(in the rows, 100 means zero)
Named moves, each a turn or a mirror, and the order they were made in; the first pair answered
K235:
96; 70; 80; 83; 129; 137; 78; 105; 85 -> 72; 58; 103; 89; 106; 112; 70; 130; 101
103; 118; 98; 110; 80; 105; 110; 96; 120 -> 108; 121; 93; 112; 85; 107; 111; 93; 119
85; 64; 78; 95; 115; 81; 80; 121; 99 -> 97; 72; 65; 93; 128; 100; 83; 107; 93
K924:
108; 109; 122; 104; 79; 81; 107; 90; 113 -> 116; 105; 106; 100; 82; 75; 109; 101; 118
104; 77; 50; 56; 124; 121; 87; 134; 109 -> 74; 62; 96; 123; 123; 124; 52; 123; 76
93; 100; 96; 76; 101; 113; 109; 97; 111 -> 103; 89; 77; 102; 107; 98; 90; 123; 100
K458:
119; 129; 72; 87; 110; 89; 124; 87; 116 -> 114; 132; 67; 103; 113; 105; 117; 83; 109
127; 103; 72; 95; 108; 89; 99; 104; 101 -> 127; 106; 73; 95; 108; 90; 96; 105; 99
99; 85; 77; 104; 106; 115; 62; 119; 111 -> 100; 80; 80; 88; 101; 96; 71; 125; 122
85; 104; 101; 92; 82; 94; 114; 124; 114 -> 93; 103; 109; 77; 89; 89; 125; 106; 109
K130:
89; 85; 101; 93; 95; 93; 95; 118; 97 -> 104; 88; 95; 85; 103; 82; 102; 113; 95
108; 101; 82; 108; 140; 103; 102; 100; 57 -> 80; 93; 96; 127; 130; 116; 85; 114; 64
90; 80; 96; 85; 70; 63; 107; 106; 108 -> 107; 84; 86; 66; 93; 76; 117; 79; 93
K946:
106; 114; 95; 102; 101; 118; 102; 94; 102 -> 105; 119; 96; 103; 99; 112; 104; 98; 106
92; 91; 102; 118; 77; 79; 113; 129; 114 -> 76; 82; 122; 122; 83; 89; 104; 120; 104
137; 111; 40; 68; 100; 77; 115; 128; 117 -> 129; 111; 73; 101; 77; 31; 111; 134; 119
Now pairs of rows:
(2 to 3 moves a pair)
120; 130; 60; 95; 80; 107; 122; 104; 139 -> 74; 104; 142; 135; 73; 94; 94; 86; 109 : K946 K946 K946
113; 92; 86; 93; 87; 97; 93; 143; 118 -> 84; 93; 137; 110; 79; 103; 91; 115; 113 : K946 K924
136; 123; 69; 117; 97; 116; 124; 67; 84 -> 104; 114; 107; 151; 61; 69; 109; 100; 98 : K946 K924 K235
114; 107; 83; 70; 90; 79; 123; 124; 127 -> 118; 85; 106; 132; 113; 75; 85; 114; 71 : K458 K924 K946
54; 72; 129; 64; 82; 86; 100; 103; 125 -> 99; 62; 72; 38; 112; 83; 106; 117; 108 : K946 K924 K130
103; 114; 137; 120; 77; 53; 112; 84; 106 -> 95; 118; 124; 151; 78; 73; 94; 92; 103 : K235 K458 K235
102; 96; 78; 78; 126; 103; 110; 96; 83 -> 84; 81; 104; 70; 121; 96; 109; 99; 85 : K235 K130 K130
101; 90; 108; 124; 115; 103; 77; 101; 70 -> 82; 112; 129; 111; 94; 118; 101; 79; 96 : K130 K924 K458
102; 118; 126; 157; 56; 47; 125; 112; 119 -> 116; 132; 141; 98; 79; 80; 163; 46; 105 : K924 K130 K946
84; 68; 114; 126; 110; 119; 74; 113; 71 -> 115; 76; 90; 106; 99; 58; 99; 139; 98 : K458 K130
77; 78; 123; 75; 83; 75; 97; 136; 109 -> 112; 63; 94; 72; 126; 80; 94; 123; 74 : K130 K130 K924
146; 136; 51; 123; 104; 97; 125; 77; 93 -> 56; 104; 153; 133; 66; 101; 100; 83; 109 : K235 K924 K946
73; 86; 139; 99; 77; 113; 102; 101; 129 -> 128; 100; 78; 84; 87; 88; 127; 114; 137 : K924 K235 K946
115; 117; 75; 61; 108; 116; 119; 87; 107 -> 61; 108; 101; 107; 87; 136; 81; 110; 113 : K458 K130 K235
82; 130; 89; 125; 103; 169; 93; 68; 94 -> 113; 133; 40; 127; 105; 145; 94; 100; 100 : K946 K924
100; 89; 67; 109; 104; 133; 76; 139; 104 -> 70; 72; 132; 91; 79; 94; 84; 136; 113 : K458 K924 K458
101; 105; 139; 103; 87; 101; 118; 66; 99 -> 119; 116; 117; 122; 80; 76; 125; 81; 106 : K458 K130 K130
75; 106; 145; 135; 83; 90; 98; 127; 114 -> 64; 84; 142; 90; 106; 136; 91; 113; 106 : K946 K458 K946
77; 108; 116; 136; 82; 118; 86; 107; 91 -> 88; 111; 79; 122; 78; 111; 92; 134; 110 : K946 K946 K130
123; 128; 82; 115; 81; 73; 106; 110; 120 -> 119; 130; 118; 98; 86; 88; 124; 65; 114 : K946 K924 K130
76; 105; 145; 91; 84; 65; 102; 85; 101 -> 74; 114; 136; 136; 93; 105; 83; 74; 81 : K458 K458 K458
120; 131; 54; 121; 74; 75; 114; 133; 140 -> 154; 118; 85; 135; 110; 52; 117; 75; 74 : K458 K924 K130
93; 73; 113; 80; 97; 63; 113; 116; 114 -> 103; 79; 126; 105; 119; 87; 105; 75; 76 : K924 K458 K458
65; 61; 126; 122; 103; 100; 72; 113; 91 -> 80; 76; 91; 86; 84; 72; 99; 140; 131 : K924 K130 K924
114; 89; 121; 67; 104; 38; 126; 95; 103 -> 120; 102; 105; 111; 138; 110; 104; 51; 59 : K946 K235 K458
131; 133; 80; 101; 93; 96; 133; 68; 126 -> 130; 125; 95; 112; 80; 62; 131; 80; 127 : K946 K946 K924
135; 124; 91; 107; 80; 100; 122; 80; 123 -> 82; 96; 138; 106; 75; 122; 99; 85; 122 : K130 K235 K946
72; 71; 85; 104; 99; 98; 83; 125; 83 -> 79; 66; 110; 84; 106; 81; 98; 105; 75 : K458 K458 K924
115; 119; 63; 117; 107; 135; 98; 86; 104 -> 113; 119; 99; 155; 81; 84; 97; 97; 106 : K946 K946 K946
108; 93; 81; 48; 111; 106; 124; 89; 104 -> 97; 69; 106; 128; 111; 76; 77; 114; 68 : K946 K924 K946
96; 116; 98; 121; 83; 69; 103; 106; 130 -> 92; 121; 105; 112; 80; 71; 112; 96; 135 : K924 K924
